In the rows, 128 means zero.
A single turn carries every row of the set below to another of its rows. Some are shown first; where does it send the rows asked next?
Q_810: [110  93 112 101 129 114 139 146 136  84 118 126 130]
Q_888: [113 107  91 122 154 122 134 101 123 111 120 136 134]
Q_260: [117 125 140 121 138 112 142 113 153 117 122 119 140]
Q_337: [137 111  91 117 112 143 144 115 138  88 130 131 148]
Q_228: [138 118  95 123 118 144 139 109 136  97 117 137 145]
Q_480: [122 126 123 120 116 117 147 147 146  90 130 130 152]
Q_20: [105  88 114 110 138 101 145 143 136  94 122 129 126]
Q_742: [121 126 124 126 128 114 153 148 138 101 137 123 155]
Q_182: [136  80 104 125 111 105 123 100 127 112 131 102 152]
Q_183: [114 101 101 124 158 116 128 113 127 101 118 149 135]
Q_493: [148 104 118 144 107 117 124 107 122 103 126 114 114]
Q_450: [136  88 114 104 123 107 135 128 121  98 150  94 132]
Q_645: [138 101 113 103 116 106 143 130 115 101 151  97 141]
Q_942: [113 116 103 117 161 120 141 116 122 110 119 138 132]
Q_266: [143 116 123 139 109  89 131 125 133 100 149 133 128]
Q_430: [141 110  90 116 132 142 151 110 141 106 125 132 152]
Q_661: [135 112  92 114 125 137 134 106 137  90 129 142 154]
Q_519: [115 121 134 130 130 116 143  99 139 127 111 122 146]
Q_224: [154 103 109 152 115 120 128 109 126 104 134 119 119]
Q_84: [135  78 104 120 107  96 124 108 125 109 127 108 154]
Q_122: [132  94 101 136 127  79 138 114 119 124 134 135 144]
Q_789: [145 104 121 135 135 110 149 123 103 125 128 104 129]
Q_210: [118  85 123 109 134 110 143 140 140  90 115 140 123]
Q_443: [160 108 111 147 115 120 131 120 118 102 131 122 121]
Q_149: [140 104 115 124 107  87 138 127 133  97 148 134 117]
Q_468: [137  98 116 128 115  77 136 105 128 125 136 133 147]
Q_387: [130 122 120 116 125 122 152 143 137  97 134 129 168]
Q_591: [147  99 115 133 146 112 146 121 108 121 138 109 121]
Q_177: [112 122 134 122 138 105 145 110 138 126 112 129 148]
Q_846: [119 121 142 126 137 118 141 112 136 120 113 118 156]
Q_987: [144 109 116 134 107  93 135 128 140  98 156 130 128]
Q_878: [127  96 137 108 112 127 137 103 147 101 105 124 130]
Q_967: [133  89 111 105 129 102 128 126 111 100 143  95 135]
Q_783: [131 121 119 132 124 130 146 146 151  95 126 118 156]
Q_320: [134  92  94 124 108 106 119 102 121 104 135 108 154]
Q_29: [111  81 107 117 133 112 133 139 152  89 113 129 133]
Q_134: [111 109  96 108 161 115 130 114 137 103 131 132 135]
Q_613: [150 101 110 122 142 115 144 118 102 115 135 109 122]
Q_861: [134  96 114 132 125  79 140 111 129 128 143 128 149]
Q_237: [124  87 123 109  99 123 142 109 152  99 108 124 130]
Q_452: [122  90 117 108 108 128 136 100 147 105  99 125 138]
Q_54: [129  89 122 112 118 121 147 103 158 114 104 134 130]

Q_878 goes to Q_210
Q_888 goes to Q_337
And these:
Q_224 goes to Q_987
Q_84 goes to Q_967
Q_430 goes to Q_783
Q_452 goes to Q_810
Q_149 goes to Q_122

A single turn carries every row of the set below to another of its rows. Some are shown first; where does it send the rows asked next?
Q_998: [120 123 143 152 148 121 143 119 136 137 144 111 139 139]
Q_417: [134 123 159 144 153 124 130 109 142 111 127 118 162 123]
Q_787: [114 142 168 149 132 142 128 105 129 147 154 123 151 131]
Q_553: [155 120 156 162 144 146 123 110 133 129 155 125 145 115]
Q_51: [131 127 134 128 148 129 102 136 119 150 137 127 157  91]
Q_141: [144 129 171 139 151 134 155 125 135 138 141 142 153 121]
Q_174: [123 147 147 114 116 146 130 138  97 124 150 116 144 128]
Q_279: [130 139 155 138 157 135 115  95 120 132 138 131 169 144]
Q_184: [126 127 151 136 156 135 131 119 100 122 105 138 155  91]
Q_857: [127 127 132 126 136 153 153 121  95 144 138 123 150  92]
Q_83: [143 120 154 109 130 140 123 132  96 135 151 135 176 125]
Q_301: [127 144 156 159 158 145 135 107 102 129 143 100 143 130]
Q_116: [150 139 133 133 121 141 142 134 103 131 137 107 159  99]
Q_886: [129 136 159 165 121 140 143 112 127 118 137 136 164 120]
Q_4: [115 121 160 116 143 130 116 143 103 128 146 150 167 106]
Q_169: [129 127 142 157 143 139 118 120  98 121 113 138 153  89]
Q_515: [132 134 131 162 143 131 144 112 113 128 138 138 159 149]
Q_316: [129 136 136 114 133 128 110 145 111 120 146 107 140 130]
Q_541: [130 122 150 159 138 142 104 125 122 124 124 142 150 144]
Q_986: [127 125 138 146 165 124 121 129  87 138 158 151 145 120]
Q_937: [122 154 160 160 157 121 127 138 116 143 135 126 152 133]
Q_329: [127 100 131 134 141 144 131 125  90 109 153 122 149 105]
Q_178: [118 129 151 132 137 149 123 118 118 128 150 133 111 100]
Q_312: [150 106 128 125 132 134 125 136  96 126 151 122 163 127]
Q_36: [126 125 149 132 170 136 128 111  81 136 159 141 145 118]
Q_595: [116 128 150 127 145 133 130 134 127 131 141 141 114 104]
Q_629: [114 157 144 111 140 145 139 132  97 125 142 144 148 110]
Q_267: [148 143 148 117 135 129 119 138 117 137 132 111 168  98]
Q_170: [128 135 116 130 151 136 104 130 108 112 148 120 136 108]
Q_352: [126 121 160 135 146 154 142 108 110 118 118 133 149 146]

Q_986 goes to Q_595
Q_329 goes to Q_170
Q_279 goes to Q_787
And these:
Q_267 goes to Q_83
Q_301 goes to Q_553

A single turn carries every row of the set below to another of its rows. Some are shown first; where does it send the rows asked next?
Q_575: [133 149 131 102 124 112  93 146 131 116 128 159 157 118 134 155 140 121
 130 146 114 118 109]
Q_407: [132 149 125 109 122 114  88 142 122 114 124 151 166 112 137 152 136 116
 118 148 113 116 119]
Q_181: [140 126 120 125 122 104 132 124 141 124 118 129 147 124 132  87 160 128
 118 125  87  94 112]
Q_474: [132 153 128  98 125 112  92 141 135 127 123 151 147 129 138 154 136 122
 125 151 118 106 118]
Q_89: [169 142 136 153 124 112 106 140 144 116 128 145 168 114 129 139 168 128
 128 120  85 118 146]
Q_434: [187 147 142 119 114 112 125 136 124 124 119 151 159 144 129 164 161 132
 122 130 123 118 124]
Q_848: [117 117 143 117 123 118 157 136 127 124 125 133 152 112 139 116 133 135
 120 149 108 114 119]
Q_106: [115  97 129 107 130 116 154 136 131 123 119 148 160 120 137 118 157 130
 110 142 112 108 123]
Q_831: [118 117 142 116 123 117 157 135 126 127 123 131 148 114 139 117 133 136
 120 149 109 111 119]
Q_38: [186 151 135 120 113 114 122 129 120 132 112 140 155 149 134 162 157 130
 111 135 126 108 136]
Q_881: [141 124 119 127 122 105 132 125 138 123 118 129 149 119 130  86 161 126
 116 124  85  97 111]
Q_370: [141 124 121 126 123 104 133 127 139 121 120 132 151 119 130  87 162 128
 120 123  86  99 109]
Q_375: [168 149 134 143 126 110 106 133 154 137 117 134 142 137 135 138 162 135
 124 130  93  96 155]
Q_586: [143 125 122 124 123 104 133 126 142 123 119 132 146 122 131  88 162 129
 121 123  89  97 109]
Q_405: [129 151 123 105 122 113  88 138 125 125 118 144 156 124 141 151 133 117
 115 153 117 106 124]
Q_875: [166 145 129 153 123 112 101 134 139 126 116 130 163 122 137 135 161 126
 115 128  88 103 161]
Q_13: [156 119 126 110 125 112 111 141 123 131 117 141 157 134 137 183 173 146
 106 138  97 125 146]
Q_249: [164 149 121 125 120 103 128 128 136 113 124 126 159 134 142 150 190 132
 124 128  85  79 100]
Q_825: [155 120 125 111 127 112 110 143 124 131 117 139 159 134 136 184 169 147
 108 138  97 124 146]
Q_203: [113 100 128 106 129 116 154 134 129 127 115 142 157 123 139 119 154 129
 106 144 112 103 126]
Q_50: [120 117 141 119 121 119 157 134 124 124 123 131 153 112 138 117 133 134
 120 150 108 114 120]
Q_733: [155 120 125 110 126 112 109 142 124 131 117 141 159 134 135 183 171 145
 108 138  97 126 145]
Q_466: [162 148 116 131 118 105 125 126 129 111 120 120 166 129 146 148 188 128
 115 130  82  78 108]
Q_376: [187 146 136 128 111 115 123 134 112 115 118 148 174 133 130 163 161 125
 114 128 120 123 127]
Q_242: [170 147 141 143 128 110 112 141 159 127 128 150 150 131 128 143 169 137
 137 121  89 111 140]
Q_105: [155 120 126 112 126 111 110 141 123 131 117 140 159 135 136 184 170 146
 108 139  96 125 147]
Q_40: [162 151 118 127 118 104 125 126 134 117 120 122 157 136 146 149 188 130
 117 132  86  74 107]
Q_779: [118 117 141 118 122 118 156 134 125 125 123 130 152 113 141 116 133 137
 119 149 109 112 121]
Q_351: [116  98 130 104 130 116 156 134 133 127 118 147 154 124 137 118 155 130
 109 143 111 105 125]
Q_607: [184 146 131 128 110 116 118 129 109 124 111 137 170 138 136 161 156 124
 104 136 122 113 139]
Q_692: [115  98 127 108 128 116 152 134 127 124 116 146 161 119 138 119 155 128
 106 144 112 107 126]
Q_522: [163 146 117 130 119 104 127 129 132 109 123 126 167 128 143 149 192 130
 120 127  83  83 101]

Q_370 goes to Q_586
Q_351 goes to Q_203
And these:
Q_40 goes to Q_466
Q_474 goes to Q_405
Q_875 goes to Q_89
Q_38 goes to Q_607

